(in the rows, 128 means zero)
A single turn carries every row of the set below to another of its rows. Some are shown first; where does it send the rows asked next?
q34: [113 131  81  91 115 160 127 107 169 138 129 108 141 152 150 113  85 115
 140 171 131 150]
q27: [119 136  85  90 107 163 131 111 173 143 129 111 122 149 131 116 107 132
 144 160 140 159]
q544: [ 98 117  95 134 137 117 147 120 183 146 107 109 123 122 143 130 135 151
 110 157  88 128]
q448: [117 109 100 142 145 135 131 120 188 141 120 136 118 143 162 134 134 162
  99 138 108 126]
q684: [122 136  92 100  96 167 117 109 178 129 136 108 132 145 150 121  86 136
 136 160 132 154]
q256: [116 122 118 139 153 145 153 108 179 138 139 133 150 134 182 136 113 166
 123 146 125 126]
q493: [122 136  95 103  98 167 117 113 188 129 122 107 119 141 135 113 110 133
 137 160 135 158]
q832: [100 128 112 124 155 125 157  90 177 139 123 101 141 118 170 123 125 140
 121 174  96 120]
q237: [116 138  84  88 108 162 134 103 168 140 138 107 130 148 141 119  92 131
 146 165 137 154]
q347: [ 98 115  95 147 148 123 138 104 190 133 112 120 116 123 152 125 130 146
 106 154  93 115]
q616: [ 96 115 104 159 152 128 139 118 188 142 114 118 122 133 141 133 130 136
 118 148 107 114]
q114: [122 117 112 133 155 143 139  99 181 138 138 132 136 144 188 134 119 159
 105 148 115 120]
q224: [114 115 106 148 143 138 146 131 186 142 120 138 130 134 155 135 131 169
 119 135 120 132]
q417: [114 111 104 152 156 128 137 122 182 144 124 119 127 136 151 138 129 169
 117 133 113 131]
q175: [ 92 122 111 153 157 130 146  97 180 137 131 110 139 128 161 135 108 133
 120 160 105 106]
q83: [119 141  85  93 121 154 117 100 172 126 137 108 124 153 154 111  89 118
 153 172 123 141]
q581: [120 111  92 150 140 130 141 121 177 151 119 131 126 138 165 136 136 162
 108 133 118 136]
q982: [112 129  82  94 111 162 125 115 182 142 115 110 127 149 128 107 110 118
 134 166 135 158]
q813: [124 120 108 141 151 139 149  96 172 147 137 126 144 139 191 133 124 157
 114 144 126 130]
q265: [108 122 122 145 154 147 145 101 181 145 144 122 148 143 173 143 110 152
 109 150 121 116]
q201: [116 129  84  90 107 167 126 115 177 144 128 113 137 156 141 115  95 128
 128 164 137 159]
q689: [118 136  88 107 109 156 116 109 181 123 116 102 115 137 139 106 107 114
 155 166 129 148]
q259: [ 97 116 102 155 157 119 144 107 184 138 120 105 126 120 145 132 123 156
 120 147 101 124]
q228: [108 136  81  92 114 152 123 105 171 139 138 101 132 156 148 105  97 130
 155 177 128 151]
q356: [ 93 119  98 154 146 123 151 117 187 133 110 123 125 114 144 125 127 150
 127 151 103 121]
q919: [119 136  87 104 108 156 116 105 171 122 131 103 129 141 155 115  84 117
 153 167 126 143]
q871: [ 97 117  88 154 139 118 149 105 181 143 111 115 123 116 152 127 131 146
 110 149 100 128]
q920: [115 135  79  95 112 154 131 111 171 139 123 107 116 144 127 112 107 121
 153 164 134 153]
q575: [123 137  84  91 106 162 114 110 176 133 140 115 126 160 148 122  88 138
 134 162 127 152]
q594: [112 142  86  97 118 154 118 101 185 127 122 104 113 145 132 104 110 117
 148 174 122 146]
q611: [119 117 117 144 165 137 144 104 178 142 139 117 142 139 172 138 120 168
 120 140 121 129]
q116: [125 111 100 128 141 131 139 136 174 153 120 129 130 148 164 141 132 166
 110 140 106 135]
q349: [112 115 116 151 149 146 138 122 190 150 128 129 132 148 152 141 133 156
 107 139 124 124]
q200: [101 126 102 144 153 126 157  81 176 139 129 109 141 116 178 124 121 141
 117 161 109 121]
q203: [109 133  80  95 106 155 120 116 180 144 130 105 123 157 134 105 111 140
 147 170 129 158]
q41: [127 122 117 119 159 138 149 105 168 147 136 120 148 145 192 134 124 154
 122 156 114 126]
q712: [105 135  79  96 113 150 122 109 177 139 129  99 124 152 135 101 108 128
 155 177 125 152]
q928: [111 137  78  92 113 152 133 103 165 137 130 104 125 142 136 115  92 119
 154 168 130 149]
q977: [102 122 115 146 166 127 150  89 180 135 135 103 141 122 166 131 114 156
 123 155 109 120]
q429: [113 134  82  91 108 158 122 113 174 144 140 105 132 161 145 109 100 141
 147 171 131 156]
q856: [109 131  79  96 120 155 126 108 175 136 117 105 130 146 137 105 100 106
 146 173 129 148]
q873: [ 95 125 111 145 156 130 159  94 180 129 129 118 145 114 171 126 109 146
 131 161 108 115]
q766: [115 138  85  95 103 161 115 112 188 133 126 111 114 151 126 113 109 136
 130 164 125 157]
q171: [102 122 109 138 159 130 145  83 183 129 130 117 133 125 179 125 116 142
 112 165 100 110]

q616 moves to q349
q259 moves to q417
Where do these go?
q712 moves to q203
q201 moves to q34
q928 moves to q920
q41 moves to q832
q594 moves to q766
q114 moves to q171
q689 moves to q493
q871 moves to q581
q873 moves to q356

